Rows are one point carried round by a steady rotation, each followed by how many ticks it has turned.
The counts run from 0 to 619.
[ 10 -28 -29   7  -5  11  13  -6   2   9  10   1  28   9  21 -15   5 -18
  23  24 -33 -21  -1  27   9   3   5  -2  -5 -12  -2  -4   1  10  24  -5
  -9  -7  30 -19   3 -27  -3  -4  -7   6  16   6 -18  -3  18  -1   5] | 136
[  4 -31  17  -3  14  -1   1  17  17   7  -8   3 -20  -2  13  -1  21 -12
  22   5   8  -7 -18  10 -34 -20 -11  25  21   4  -9   2 -14  -9 -17 -27
   8 -15   9  -8  22   5   6   6   1  14  -8   7  -8 -23  -3  14 -29] | 71
[  7  -9  -7  22   9  -4  24  10 -33   3 -14  16  -7  11  39  10   0 -20
  12   8 -14 -20   4  23 -24 -22 -17   4 -13  -3  14  -6  13   8 -16  -8
   3 -17  -1 -15  20   9   4  20  10   7  13 -10  12 -25  18 -16 -18] | 299
[ -8  -7   3  14   0  -8  -1 -19  -2  -3  -9  -1   8   0   3  35  -2  -7
 -12  -9  12   1 -11   3  10   5 -22  -7  19 -24  19 -11  41   2 -24 -13
   9  12   1   0   3   3  13  -1 -16  20 -18 -37  11  -8 -11   6 -37] | 36
[  4 -16   0   9   0  27   1  -7  -1  13  15  11  35 -18  -5  28  -1 -12
  21   3 -12   3 -26  -9  28   6 -18   3  -1 -12   5 -27  12  17 -15  -9
   1  -1  14  12   7 -13  -6  -6  -3  39  15  -6 -13 -12   2  -2   3] | 173
[-27  19 -13   7 -18   6 -16   0  -6   5  -7   5  16   9   4   9   1   4
  -3 -21   5  -8   6  -4  -1   5  12 -50  -6  -8 -14  20  17  -7  26 -18
 -10 -15  24 -15 -10   2 -21  -6 -18  25   0 -33  -9   6 -23 -10   6] | 483
[ -1  12  21 -16  -4   6 -30   3  35 -15  22   5  12 -28  15  -9  -6  21
 -10   4   7  -1   1  -1   9  15  -9  -7   4 -18  21  12  30 -24  20   4
  20  18  13  17  -4   4 -15  16   9 -20  -5  -4  19   3  13   7  -2] | 593
[  1 -14  14   0  14  -1 -15   8  13  -5  -4  21  -7 -16  10 -20  -8 -21
  23  -3  17 -17 -14  19 -27   9 -10  -7  12  -5  -4  22 -12  -4  -1  -2
  27  -9  25   5  20 -14 -11  -5  -7  10   3 -20 -13 -21 -25  18 -19] | 476
[ 27 -30  13  -7   5  13 -10   8  37  -7  16  10  13 -31  -6  -3  17  15
  26  23 -23  11 -15  -2   5  -4  -1  22  21  -7   7  -3  13 -15 -18 -16
  12  -5   1   2  19 -10  12   7  16   8 -18  -1  -6 -15  20   0 -11] | 420
[ -2   2  16  10  13   2  -2  37  -6  -3   3 -37  14  -6  -8  -3   0 -14
   2 -28  27   8  -1   4  16   8  -4   2  -1  23 -17  15 -14   6  15  26
 -18 -21  11   4 -20 -37   0 -11   5  -1   0  -8   6 -12 -12   2 -11] | 354
[ -9  16 -12  12 -18  -7  -6 -34  -3   3  -5   2   1  18   5  15   4  -2
   3 -14 -33 -13  12  -5 -10 -11  -1 -20  22   4   1  15  19  -9 -17  -6
 -30 -26 -11 -21 -21  22  27  14  -4  25 -26 -11   5  -4  12 -12  -6] | 255
[ -4 -21  -8 -14 -13  14 -13 -25  35  -5  29   5  28   1   6  -8   3   2
  21  19 -29 -10 -10  -2  26  -7  -5   7 -11  -2 -12  -6 -11  -9   3   0
  -7  -8   7 -26  16   6  13  16   4  26  -4  29  -5  -4  26  13  26] | 404
[-16  11  32   9   6   9 -18  23  10   1  -5  -9 -14 -16  11   9   1 -14
   1  -8  21 -22  -3   6  -9  12 -18  -6  -1  -2  28   1  16   0  17  20
  -4  -3  20  17   1 -18 -20  -5  18   4   2 -35  11 -13  -5 -17   2] | 167
[  1 -41  -6  10 -19   7  19 -16  -3  -1   6  -9  19  -9   1   2   1 -11
  12  12   3 -12 -26  20  29  -4  -8  28 -12  16  -3 -19 -31  -5 -19   2
  19  -1   3 -10  15 -11   7  -7 -17 -10  11   9   7  -4  -2  20 -13] | 534
[  8 -33 -11  -3   2  -7   4  -1  18  -2  14  18  25   0   2  -2   1   7
   7   8  11  12 -21  11  15 -22  -1  10 -16  -7 -20  -5 -25 -21 -21 -15
  33  13  11 -18  31   8  -3   7 -11  16   0  15  -9 -18 -11  26 -18] | 55
[ -2   3  11  14   6 -25   5 -12  -4 -10 -14   1   1 -13  17  35  -2 -12
  -9 -10   5  -3   4  16   8  -8 -23   6  -1 -16  13 -13  38   4 -20  11
   6   2 -12  -7  18  -2  18   7  10  10 -11 -45  26 -24  -4 -11 -24] | 608
[ 26 -18  -9  17  32 -14   3  -7 -18 -16   8  25  11 -10  -2 -21  -8 -10
  18  -3 -20   9   1   9 -10 -26 -12  25  -5  10 -13  12  -8   9   4   2
   2 -20  -8 -22  -7   0  28  13  -5 -27   9  15   8 -19   9  11 -10] | 278
[ 12  17 -11  12  14  -4   2   1 -17  17  24  21  25   9   7  -3   2   8
  13  19 -32  11  13   5 -14 -12  -2 -22 -21  -3 -19  15   4  -1 -19 -30
  12  -1  10 -22   8  16  -6  15 -14  22   2  22 -11 -21  24  11  -9] | 465
[  8 -12 -16  -2   7   7   3  -1  12  -2  21  11  46   5  27  16   4  -4
  13  20 -15  18 -11  18  23  -9  -2 -15  -8 -38  -7  -2  15   4  -5  -1
   4   9   9 -18   9  -7  -4   9  -2  35   2  10 -15 -13  12  -1 -20] | 615
[ 18  30  -5  11   6  -3  -6  18 -12   3  12 -17   6  -7  -3 -22   2   9
   7  -5 -24   3  22  19 -20  15  17 -29   8   1  -9  45   8   4  14 -12
  -2 -10  15   0 -18 -20 -20  -3  -6  -9   6 -20   1  -1  11   6 -20] | 293
[ -6  -5   8 -10   4  16 -36 -15  40 -23   5  -6  13 -18  -8  -7  -3  -5
  23  -4  -8  -8   0   1  12  28   2  -4   9 -10   2   7  19   7  44   6
 -16 -10  14  12 -13 -27   2   0   6   1  -5 -17  -3   6   5   5  24] | 577
[ -6  -8  -2  11   5  21  -1  24 -19  24  12 -22  37   6  20  -9   7 -17
   8   2  -5   5   3 -13  19  -6  -7 -11  -6  11  -4  -4 -26   6   3  29
 -22 -28  15 -35 -15 -27   0  -8  -1  22  -6  24 -18 -15   6   4  -9] | 351
[  6  -5  20  -1  20  -2  -7  26  30  -5  12   2 -17   5   8 -21  20   9
  20  -5   5   0  -2  -6 -22 -33  -6  15  -7  24 -15  26 -23 -20   3  -9
   1 -18   1  -5  12  13  -1  26  20  -4  -7  31   4 -18  19  13   5] | 241
[-20  15  -3   5   9  -8 -22 -10 -12 -10  -8   6  11   9  -8 -13 -19 -17
  11 -27   4 -10  26   8 -13  14  -1 -17 -20  11 -14  21   3  14  49   5
 -10 -17  18   5  -8 -14  -9 -10 -20  -7  17 -25   3  -6  -4   7  13] | 313
[-13  -4  -8  -7  14  10 -19   9   6   4   3   5   6   6   2 -17   2 -19
  21 -14   4  -4  -8   6 -16   2   7 -31   8  -9 -21  23   0   7  40  -8
 -13 -26  31  -9 -17 -15 -15  -6 -15  17   6  -7 -23 -11  -5   0   1] | 484
[ -5  -8  18   8  33   1 -25  25   9  -9  12  -3  21 -11  12 -13  -6 -10
   0 -14  33   0  -2 -16  13 -16 -13  10  -9   6   2   3  -9  -8  19  38
   4  -9   8  -5   2 -15  -9   7  28  -7   1  17   0 -26   1   7   4] | 184
[  6 -24 -12  19 -18  20  20   2 -15  23  11 -13  24   1  11  16  16   1
   8  12 -19 -11 -31   0  20  -2  -7 -11  15   3  18 -16  -2 -17 -23 -17
  -2   0  13 -16 -14  -1  -4  -6 -14  16   7  11  -7  -3   6   4 -29] | 518
[ -2  12  33   6   6 -10 -15  25  12 -14   1 -15  12 -26   0   2   3  11
 -14 -22  29  10   2   5   7  16 -10 -14  10  -3  13  15  17 -21 -17  14
  21   7   5  11  13 -13  -7   8  12   3 -21 -31  15 -16 -23   9 -34] | 33
[ -5  27   1   6  14 -13 -18 -19  -2 -11   6  12  -3   1 -12  -1  -7   0
   9   0  -6   8  12  19 -20  15  -1 -24  -6 -14  -8  21  25  -4  26 -37
  17   8  20  19  -5   7 -10   1 -33  -7   8 -22   5  -9   2  30 -14] | 463
[ -1  -9 -24  18 -10   3   9 -11 -25  17  12  22  42   7  13   0  -9  -1
  11   6 -27   1  11   3   9  -4  -1 -24 -24   9 -17  -4  -9   8  -1  -6
   6 -20  20 -28   6  -1  -8  -4 -20  18  13   3 -12  -5   8  -8  15] | 311
[ 13 -11 -16  -9  17  -7 -12 -11  12 -12  18  14  47  -2  14 -16  -4 -14
  11   9 -16  13   4  13   3   0  -1 -16   7 -21  -8  18   9   6  18   9
  -5 -12  12 -30  -9 -21   9  20  -4   5  -7  15 -17 -10  13  11 -15] | 444
[ -3 -23  -2  -3   4  -5  -2 -13  10   6  18  16  27   0 -12 -10   7   2
   8   9 -12  19  -7  -2   9  -9  -2   1  -2   0 -37  -1 -23  -9 -11 -24
  31   2   9 -22  18   1   7 -10 -35  18  -7  15 -17 -13  -6  30 -11] | 59
[ -5 -36  -5   1  -9 -13  14 -10  27  -3  -4   0   4   2  -3  20  10  -1
  10   4  -3  -3 -18   9  19 -21  -7  27  -7   3 -21 -20  -9  -8 -32  -7
   7  -1  -9 -18  40  -1  24  -5  -8  30 -12 -20   9  -7 -15  -3  -5] | 226
[ 19 -12 -15   2  -9   9   7   9   2  -6   9  22  28 -18   9 -22  -8  -3
  21  14  -5  -5 -19  23   2   9  -1 -15  -8 -12  -5  20 -15  -1  -1  -7
  21  -2  36   6  18 -16 -25   0 -12  17  29   0 -10  -9   0  18   3] | 306
[ -5  41   2   4  20 -11 -20 -14 -23  -7  -1   6 -11   3  -4   2 -11 -10
   7 -24   6  -3  34  10 -34   3  -3 -24 -11   5  -9  37  20   4  14 -23
  -4 -11   8  11  -8  11  -7   5 -15  -6   4 -19  12 -10  -1  16 -14] | 467
[ 22 -27   8  15  17   1  -4 -15   8 -13  12  17  20 -30  -7  17   1   0
  13  10 -14   4 -18  -9  22  -8 -19  37  -4  -4  14 -24  26   0 -19  -4
  20   8  -7   4  15   8  13   7  11  -3   8   2  19 -11  15  -2  -3] | 591
[ -7  -2   4   4 -18  -6   1 -16  20 -13   4  -3 -17   8  -3  36   1  -3
  14  -6  12 -10 -17  15  14 -13 -21  33 -22   2   0 -19  11  -2 -15  -1
 -13  -8  -8   3  20  17  20  12   8  19  -3 -36  32  -1  -8 -16  16] | 397
